128 stands for zero in the data rows.
Here is a table of points, one per row:
[148 152 116  72 149 159 101 133 131 128 122 129 115 153 109 115 125 158
 120 121 159 106 162  92 129 126 159  74 134 118  97 174]
[118 101 137 116 102 111 119 131 126 114 103 174 150  90 167 135 122 137
 120 114 127  96 168  94 135 104  74 117 135 179 143 150]
[146 131 104 120 140 105  68 106 134 119 201 137 138 219  84 142 104 104
  94 131 128 213 101 124  97 175 165 121 157 214 152 151]
[145 156 139 111 119 140 103 132 167 148 152 147 150 100  67 163 144 168
 104 161  94  99  90  91  95  63 215 159 132 123 143 119]
[ 89 142 117  92 178 154 126 152 107  95 155  96 127 102 198 158 167 116
 120 130 106 139  69 108 150 174 129 163 114 162  98  68]
[157 164 169 147 150  90 139 113 148 157 162  70 116  96 164 105  87 167
 107  26 139 124  79 103 164 105 117 152 105 149 132  72]
[166 147 172  87  92  39  71  85 139  82 121  66 159 120 127 126 131 134
 152 117 105 124 153 170  99 140 143  90  91 106 162 181]
[171  76 132 114 112 202 158  91 138 155 132 172 126 128 149 124 178 137
 128 137 142 137  81 116 163  85 118 110  96 139 105 113]
[ 75 100 139 138 120 124  99 125  47  59 157  76  68 106 118 165 135 168
 141 172 140  85 136  68  99 108 143  83 101  93 143  70]
[107 146  95 208  94 170  88 102 143 103 127 113 129 145 140 157 110 119
 134 168 122 146 133 129 140 161 112  66 122 184 151 117]
[106 184  99  90 117 120 144  88 167 107 135  71  43 135 151 159 103 138
 173  96 165 130 124  97  83 116  78 189 168 123 105 145]
[ 93 138 189  60 153 169 152 134 122 174 165  75 139 135  91 103 193  93
 102 156  46 113 116 140 151 169 111 134 153 146 156 161]
[166 124 132 119 112  93 182 119 129 121 147 164 169 131 150 187 150 181
  97  89 102 136 125  82 187 181 147 103 176 122 121 156]
[129 109 118 169 128  79 129 102  85 161  98 128  85 108 126 108 131 126
 136 127 103 153 133 107 137  85 145  89  51 156  65 172]
[138 100  63 127 121 127 217 152 111  67 148 140 153 147 166  96 117 117
 131  73 102 184 111 110  82 188 141 147  72  71 142 125]
[125 147 128 111 134 173 119 157  90 203 132 116 113 142  73 169 131  53
 140 121  32  80  70  79  87 145  39 121 133 102 115 198]
[ 76 128 137 193  98 118 101  98 134 191  99 157 153 140 138 142 170 154
  77  76 132 101  85 165  75 146 129 204 153 108 111 112]
[ 64 164 120 141 153 127 105 143 129 108 115 123 120 143 143  87 136 157
  95 137 108 112 126 122 156 119 125 154 144 124 144 151]
[128 153  64 161 141 143 115 108 114 156 156 108 156 151 137 101  76 181
  84 125 165  56  76 145 126 152 110 103 124 116 149 153]
[145 136 171 146 148 161 104 141 152 100 153 123 126 160 165 100 162 158
 182 122  94 124 147 172 106  87 145 140 102 157 101 156]
[ 71  71  97 124 186 156 205 105 161 107 102  74 102  80 113 111  93 148
  63 114 106 144 148 189  73  67 191  75 141 139 116 189]
[159 159 106 187 160 140 176 141 129 120 147 128  83  85  90 134 159 130
 144 185 181 182 152 153 102 160  99 165 143 182  93 121]
[150 155 117 152  88 132 137 155 159 118  91 166  83 127 120 166 128 125
 129 138 142  99 104 141 129 122 132 114 153 156 132 156]
[103  91 117 108 160 115  70 162 151 119 142 172 126  96  89 105 145 125
 115 137 152 140 156 117 106 119 131 150  89  97 158 135]
[151 157 192 111 169 137 182  57 133 113 123 127 156 111  39 117 135 104
 107 157 210 134 136 138 119 174 108  79 156  60  78  80]
[140 115 123  94  95 109 144 143 170 111 186 170  84 167 127  99 128 109
 113 127 129 121 131 157 143 103 117 116  89 125  99 121]
[ 95  91 120 130 127 156 126  87 171  94 153 163 186 120 143 170 120  60
 145  60 127 112 116 101  93 111 114  92 148 132 144  99]
[147 152 114 149 115 161 121 160 111 137 126 114 129 135 117 106 209 145
  84  80 192 169 136 127 166  75 112 117 175 135 160 168]
[153 151 136 129 139 132 137 108  64 169 172 105  99 157 160 102 180 140
 125 163 121 188  89 149 185 111  98 127 149  83 166 135]
[ 89 120 122 150 130  83 151 149 128  82 119 150  74 131  77  62 142 115
 164  92 126 148 136  96 151 161 121 112 151 147 152 133]
[135 127 150 127 154 192 113 129 131 107  94 163 118 137 163 138  87 105
  59 127 127 150 131 133 133 120  86 119 104 122 113 148]
[111 130 126 124 166  94 116 141 149  96 124 132 136 145 144 136  87 106
 126 146 133 110 167 127 175 146 135 125  89 132 125 135]
[ 98 151 102 128 124  60 135 137  85 125  75 117 116 150 124 165 155  52
  70 116 147  94 130 168 173 126 137 114 137 106 129 108]
[111  89 148 120 144  76 146 172 210  96  52 114  99 131 129 111 147 157
  88 183 119 147  95  64 132 141 133 125 148 136 136 120]
[ 91 139 160 163  77 160 154 141 131  94 170 152 168 115 115  36 119 101
 150 172 175  76 108 108 160 106 114 153 151 149 170 168]
[187  78 140 120  76 156  92  92 103  99  56 121 100  77  67 110  85 148
 123  87  89 141  88 147 179 141  91 171 163 117 151 101]
[ 82  83 103 143 123 102 105 141 170 186 143 141 132 133  99  80 138 140
 176 131 152 166  95 141 126 134 126  83 110 122  57  85]
[145 152 123 179 108 169 112 175 154 137 136 104 159 124 114 115 139  98
  73 103 115 116 197 128  91 165 120 122  78 116 104  78]
[ 96 114 158  73 137 118 156 103 102 193  71 131 145 171 138 146 102 114
 133 156 197 106 109 140 129 150 168 179  77 179 143 132]
[184 181 152 164 135 128 132 105 115 126 147 150  99  73 133 132 149 125
 103 150  84  94 105 109 107 161 112 145  73  90 134 163]
[177 116 147 137 201  90 141 135  96 105 107 145 163 105 114 129 122 164
 149 141 119 107 138 147  77 145  84 114 140 204  98 123]
[155 115 116  84 100 136  90 128 178  84 106 101 141 107 204 123 179  72
 140 140 192 119 112 147 134 148 133 140 127 116  80 158]
[133 111  86 104 122 107  83 156 110 136 143 166 114  92 143 154 141 105
 130 150 114 171 105 134 163 106 174 121 142 104  97 131]
[133 116 144 170 138 144 134 145 154  85  93 106 180 189 115 146 169 123
 182 164 108 126 106 153 128 100 130 174 115  70 125 143]
[109 128  73 126 178 100 119 116 112 124  87 121 212 130 123 131 142 146
 164 142  93 108 133 169 150  91  93 118 165 145 108  93]
[147 158  61 103  92 155 134 114 139 115 111  74 166 109  71 137  76 125
 162 147 104 150 157 105 159 111 163 164  89 155 119  97]
[147 138  49  97 139 105 111 114 143 175 143 115 137  84 121  87 140  63
 169 145 134  99 139 130 119 116 134 137 178  68 169 108]
[129 134 101 113 160 110 159 101 137 141  98 188  96 174 143 103  91 137
 187 133 107 109 116 134 123 116 134 121 119 130 157 135]
[139  81 145 175 128 124 140 145 147 146 146  95 121 145 108 157  77 138
 117 133 131 170 129 148 156 107 118 198 102  85 165 129]
[ 80  46 156 184 132 147  90  93 163 196 133 104 118 123 159 157  94 178
 214 144 136 155 182 109 171 192 141 104 153  92  95 176]
[140  97 164 135 154 130 112 118 116 160 135 146 101  68 169 119 107  59
 105 123 135 124 196 111 129 147 151 155 133 135 166 115]
[103 134 139  89  50 101 148  83 135 122 118 110 129 172  96 114 160 142
 105 104 113 131 185  97 151 109  92 125  87 149  97  65]
[129 148 177 147 173 113  69 136  76 102 110 142 137 177 145 103  87  84
 150  97 139 161 156  79 108  67 136 149 161 103  79 117]
[179  82 133 127 165 111 158 102 157 151 172 138  99 173 148 235  93 114
 122 152 131  91 142 172 123  63  79 117 148 127 191  62]
[102 149 122  94 149 180 121 179  93 139 126 172 109 147  72 199 158 187
 174  52 158 112 186 172 148 171 121 169 107 105 176 133]
Along one direction, these points spread out more than along any other. How many in every 100 of the points above lie lower along it than each point below? Answers are rounded to whole numbers. More than half of the points above lie lower than the first one.
[128 146 111 118 154 128 115  93 115 126 130 156 168  94 146 127 129 159
 115 128 153 143  96 100 121 129 111 123  77 128 162 146] -> 44
[111 128 126 116  73 150 132  54  73 137 112 158 126 131 157 101 164 156
 128 149 118 154 146 154  43 132 153 137 153 134 168 112] -> 42
[189  72 118  91  91 137 118 211  85 177  95  98 147 162 169  86 113 172
  99 162 153 115 157  82  61 149 109 131 164 126 136 111] -> 44
[ 89 238 193 110 103 141 149 202 155 156  69 149 151  93 154 145  69 136
 158 144 113 219 114 165 108 118 139  45 124  97 190  72] -> 51
[142 148 107 123 112  96 144 117 165 137 145 147 140 114 158 132 116 138
 109 164  70 132 215 146 137 139 118 161 157 123 106 134] -> 56
[117 145 145  94  97 175  91 148  78  92 171 192  91 136 118  99  77 156
 126 139 110  67  86 212 151 183 163 154 186 111  63  83] -> 13
[ 97  90 161 136  55  60 160 194  83 129 194  87 177  83 128 182  86 115
 136 123 163 157 105 161 114  77 106 119 118 155  90 195] -> 75
[184 107 138 153 137 123 130 171 156 141 118  72 102 132 138 121 144 106
 178  61 132  75 123 153 135 147 199  75 121 178 163 109] -> 69
[142 160 128 170 115 149 195 124  86 137 118 133 137 136 131 122 141 100
 148 133 131 103 155  66 148 110 216 140 141 135 100 129] -> 51
